In the rows, 128 means zero.
Each named turn below is shown by a few rows before and after it. Which turns, in which order, take the first row of each later pair to the second? The first pair is answered.
Z (before -> after):
[100 152 106 129 135 129 147 121 167 151 137 129 107 132  74 119 126]  ->  [102 141 111 138 141 135 155 119 162 143 148 129 104 129  73 110 119]
[123 171  55 131 131 127  62  94 116 147 115  97  91 113 142 114 150]  ->  [139 167  70 171 148 129 100  74 112 137 127  90  73 124 143 105 145]
[118 159 128 137 129  88 111  99  90 154 145 113 122 151  88 126 146]  ->  [125 142 141 149 137 100 133  98  81 138 162 113 117 141  88 111 134]
[131 158 133 121 167 125 178 106 173 161 148 111 129 160  80 138 110]  ->  [130 131 144 109 171 145 185 116 162 146 167 114 135 132  78 118  94]
H (before -> after):
[134 104 136  92 143 142 130 136 135 152 128 136 144  91 109 112 113]  ->  [154 112 153 146 161 135 167 106 124 137 132 129 122 112 124 116 115]
[117 118 139 105 143 122 131 127 154 184 118 113 128 143  68 123 120]  ->  [133 136 153 159 155 105 157 100 142 165 119 113 109 168  94 134 128]
[134 112 125 190 170 165 186 122 122 106 134  81 126 143 106 114 106]  ->  [129 153 104 195 131 128 134 123  96  80 103 105 139 160 173 163 139]
[128 102 140  94 103 154  94 132  94  94 160 192 143  68 132  97  87]  ->  [145  94 159 130 128 160 139 112  97  93 175 180 124  78 119  80  77]
X (before -> after):
[122 184 136 165 125 106 117  90 126 140 101 102 119 172 115 170 181]  ->  [131 171 151 189 137 114 142  77 121 126 117  98 109 168 116 158 172]
[150 125 173 140 155 137 157 107 147 107 122  80 107 118 113 124 123]  ->  [140 123 166 113 156 143 148 118 162 125 120  77 116 112  91 122 121]
[141 137 130 143 141 125 152 119 151 142 126 113 114 146 100 129 131]  ->  [139 136 125 133 137 128 146 124 155 150 121 113 116 145  98 128 128]
G (before -> after):
[114 101 132 120 135 147 144 123 147 156 145  95 119 122  98 111 128]  ->  [127 139 129 163 123 117 140 103 129 138 128 103 107 155 143 148 151]
[160 165 120 177 141  99 172 106 144 145 116  95 115 176 130 160 141]  ->  [160  95 145 157 134 138 173 130  90  76 164 116 132 102 160 118 103]
[124 112 119  77 133 112  61 140 121 130 114 137 157 131 138 144 139]  ->  [126 118 119  85 134 108  61 137 118 135 110 136 156 136 139 150 144]
Now pairs of rows:
Each pair is two turns apart.
[128 148 126 173 159 136 185 128 140 140  97 156  80 124  88 109 123]  ->  [107 122 114 109 142 155 148 164 142 145 105 165 104  84  70  93 110]  Z, X
[134 155 127 157 145 112 137 105 150 144 122 111 105 163 119 125 139]  ->  [125 116 132 124 118 129 102 134 101  86 147 139 131 105 165 113 122]  H, G
[103  96 154  93 161 155 188 136 160 129 134  86  99  96  88 113 109]  ->  [ 86 140 119  67 136 126 137 148 180 163  90  91 113 124  90 152 141]  Z, Z
[118 159 150 135 148 128 107 116 122 188 124 135 139 140 136 143 135]  ->  [127 142 164 147 164 141 134 111 122 181 140 129 130 135 124 124 122]  Z, X
[141 123 158 139 124 125 131 134  87  89 162 128 117 119 170 142 135]  ->  [121 110 145  88 110 136 105 162 100 108 161 132 135  96 146 135 130]  X, Z
[131 110 154 118 145 124 129 137 130 119 138 122 137 111 121 124 114]  ->  [124 130 140 109 130 109 106 142 132 125 123 129 142 118 132 144 128]  Z, X
[128 165 116 153 117 138 138 119 141 129 132 142 115 145 129 127 123]  ->  [116 153 110 120 112 147 124 138 151 142 135 144 129 129 110 117 118]  H, H
[113 150  99  89 126 120 115 114 190 193  95 100 153 164  71 125 148]  ->  [131 157 117 135 149 114 155  89 189 186 101  91 131 185  73 122 150]  Z, X
[133 156 119 130 109 113 107 133 110 107 119 136 129 130 153 144 149]  ->  [131 110 135 105 130 149 129 143 120 113 148 127 127  97 109 103 119]  Z, G
[136 150 160 161 149 107 197  92 127 135  87 161 126 147 107 173 101]  ->  [136 150 160 165 138 103 184  93 109 113  89 173 131 141 136 178 105]  H, Z
[117 140 116 110 109 115 118 160 162 154 132 122 132 128  98 137 145]  ->  [137 130 140 162 108 113 140 141 116  92 156 136 123 122 158 137 139]  Z, G
[148 169 122 151 128 113 133  89 141 133 113 139 128 129 135 125 134]  ->  [146 158 123 142 114 114 116  98 121 110 117 151 138 108 161 125 130]  Z, H
[163 155  75 115 135 119 144  80 128 170 147 168 107 192 153 136 150]  ->  [167 100  99 108 139 155 161  90  95 123 189 177 111 142 162  97 116]  X, G
[130 111 144 115 143 139 130 159 121 118 133 150 124 119 117  90  88]  ->  [134 128 144 132 157 131 147 144 144 142 124 136 111 145  97  97  99]  H, G
[130 132 129 157 118  99 160 132 159 175 119 117 111 179 117 139 114]  ->  [139 118 146 179 122 104 177 124 138 145 135 121 103 170 134 130 103]  H, Z
[140 143 125 134 111 116  71 123 108 112 110 129 113 166 201 165 154]  ->  [119 127 107  73 110 134  50 152 143 151 104 122 130 148 150 151 148]  G, Z
[141 119 124 115  97 113  88 142 119 121 120 138 132 110 145 158 135]  ->  [150 126 135 144 107 109 107 128 109 108 122 136 122 122 159 161 135]  X, Z
[134 141 116 118 123 110 115 130 155 168 109 119 135 139 115 126 157]  ->  [147 151 125 152 125  99 129 114 138 142 112 125 125 150 146 135 161]  X, X
[127 135 129 127 148 135 136 107 146 178 112 127 137 138 112 164 151]  ->  [139 103 152 150 146 149 152 105 102 119 139 141 136 107 155 148 132]  G, X
[149  64 105 146  87  99  78 136 117  91 149 148 171 107 153 156 125]  ->  [163  39 130 169 125 123 138 118 133 102 174 126 149 107 109 118  98]  H, H
[124 138 139 158 157 118 131 126 137 145 101 132 118 151 128 114 160]  ->  [109 131 125 121 147 127 106 146 146 156  98 135 131 133 113 111 158]  H, H
[137 149 135  94  51 115 111 145 133 111 129  83 116 147 147 132 156]  ->  [156 134 157 136  76 122 157 123 123  93 148  78  96 151 149 114 143]  Z, Z
[125  94 123 178 145 129 161 113 161  74 109 146 132 144 163 138  82]  ->  [120  97 115 164 160 132 168 114 197 119 100 130 127 158 118 132  83]  X, G
[133 172 148 173 124 119  89 137 100 121 136 119 130 174 175 166 138]  ->  [136 106 175 159 149 165 129 149  94 103 184 111 124 128 142 109  94]  G, H
[126  90 118 106 100 134 114 143  95 110 149 149 146  72 148  99 111]  ->  [136 133 112 139 139 117 157 109 160 190 119 109 114 142  79 109 130]  G, H
[135 130 133 151 137 118 143 116 128 124 129 126 117 138 130 117 125]  ->  [134 138 128 150 128 109 128 120 123 124 123 131 121 141 143 128 130]  X, H
[139 163  98 142  89 115  84 108 146 138 112 122 147 160 140 164 157]  ->  [140 150 106 143  82 120  77 113 122 109 122 133 151 145 166 161 152]  H, G
[123 101  88  67 129 131 115 160 128 154 144 138 130  84  73  74 125]  ->  [127 166  66 102  98  77  76 141 109 138 102 157 132 132 145 136 167]  X, G
[117 150 149 154 140 118 135 117 174 169  99  92 123 161 154  86 111]  ->  [106 107 156 119 136 146 124 139 159 148 126 102 138 113 149  58  86]  Z, Z
[108 131 109 100 116 143  95 133 131 146 139 124 147  96 124 142 149]  ->  [111 129 115 111 113 140  94 133 115 126 145 131 147  95 148 146 150]  G, G
[114 136 102 108 145 144 117 151 162 159 110 109 132 127  82 109 127]  ->  [122 161  98 131 142 126 117 140 162 161  94 110 126 152 101 130 143]  Z, X
[128  93 147 131 138 155 157 127 129 114 151 125 127 111 110 100 115]  ->  [123 128 126 131 101 126 110 130 106  97 125 147 140 125 169 145 142]  H, H
[100 140 106  79 103 109  82 174 175 179  87 114 153 138 106 137 167]  ->  [ 98 117 116  71 119 128 101 178 183 185 103 104 148 123  78 114 151]  X, H
[ 88 126 102  88 143 192 104 151 176 143 104  99 170 105 124 115 106]  ->  [107 184  98 151 144 149 116 114 174 147  74  97 149 166 158 155 136]  X, Z
[148  98 146 150 143 138 163 125 108 103 152 134 118 112 139 103 119]  ->  [137 101 130 116 149 144 154 138 150 154 141 119 121 117  88  96 120]  G, Z
[121 138 119 119 132 134 135 119 146 161 125 104 122 131 103 131 136]  ->  [135 139 132 156 127 127 147 103 113 120 131 114 116 133 149 141 139]  Z, G
[115 153 120 152 123 101  86 113 130 104 122 120 142 145 190 130 127]  ->  [120 117 137 153 133 126 108 116 116  84 150 121 140 117 187  99 106]  X, Z
[108 126 146  78 130  95 110 132 149 155 147 129 131 123  83 127 159]  ->  [120 151 148 114 134  78 123 113 148 154 133 128 117 151 100 143 172]  Z, X
[ 90 162 118  70 124 102  88 143 127 140 114 122 119 152 113 170 145]  ->  [ 87 138 125  51 130 120  95 152 133 142 130 118 123 130  91 152 130]  X, H
[123 137 108  99 103 140 100 143 163 171 105 122 141 118  99 142 140]  ->  [125 126 113 100 113 152 119 139 169 174 116 114 136 113  86 130 131]  X, H
[128 134 143 193 137 123 166 113 115 110 144 129  98 134 149 131 135]  ->  [107 130 125 135 144 137 151 137 165 175 133 111 110 131  77 120 131]  Z, G
[109 116 130 160 164 137 172 142 120 106 135 113  98 152 139 150 105]  ->  [105 104 131 149 153 140 157 154 105  88 141 124 110 133 156 148  99]  Z, H
[144 135 176  77  71 122 102 128 128 165 129 139 168 160 145 122 100]  ->  [146 131 184  80  86 128 121 122 144 183 134 128 161 164 119 109  93]  H, Z
[122 135  97  89 106 122  88 140 142 128 120 139 142 110 137 135 139]  ->  [123 127 103  92 128 133 115 134 168 158 124 120 130 120  95 120 132]  H, Z
[145 127 120 126 154 141 152 131 139 173 109 163 120 140  65 140 131]  ->  [162 108 138 161 145 144 155 124  82 102 133 186 123 119 131 135 122]  H, G
[ 94 154  82  91  96 102  52 164 155 165  91 123 146 126 117 159 147]  ->  [108 129 108 115 146 127 123 143 192 199 112  88 117 134  45 116 122]  H, Z
[120 144  87  72 138 117  69 156 177 166 108  97 136 110 115 136 155]  ->  [165 165 124 188 156  93 129 101 134 106 121 100  98 147 183 151 162]  H, G
[133 205 147 182 147 108 131 133 106 126 133 120 123 160 160 121 138]  ->  [115 139 153 108 148 158 117 177 108 126 165 121 147  92 115  70 101]  G, X
[120 192 157 141 146 125  93  62 118 114  87 132 144 173 199 161 190]  ->  [116  91 192  97 192 204 150  87 134 122 154 110 141  99 107  66 122]  Z, G
[139 130 143  91 150  95 119 139 177 183 140 110 132 135  81 132 125]  ->  [155 164 144 145 140  65 122 113 152 154 127 121 120 166 136 166 148]  H, H
[ 97 144  92  78 110 118  78 167 154 189  97 105 121 151 106 141 115]  ->  [134 137 129 171 106 106 111 131  72  85 128 130 102 147 212 148 111]  G, X
[130 128 153 145 145 146 158 108 143 150 130 112 116 138  96 109 112]  ->  [137 120 161 163 134 143 155 106 108 106 142 127 118 126 140 113 111]  H, Z
[139 142 117 111  83 148  97 127 139 131 106 165 115 115 114 130 124]  ->  [140 149 116 117  93 147 105 120 150 145 101 157 108 125  98 132 124]  Z, H
[129 155 133 182 126  84 151  80 129  89 122 144 121 166 173 165 118]  ->  [117 174 116 160 113  77 122  92 144 111 104 145 132 173 167 180 132]  H, Z
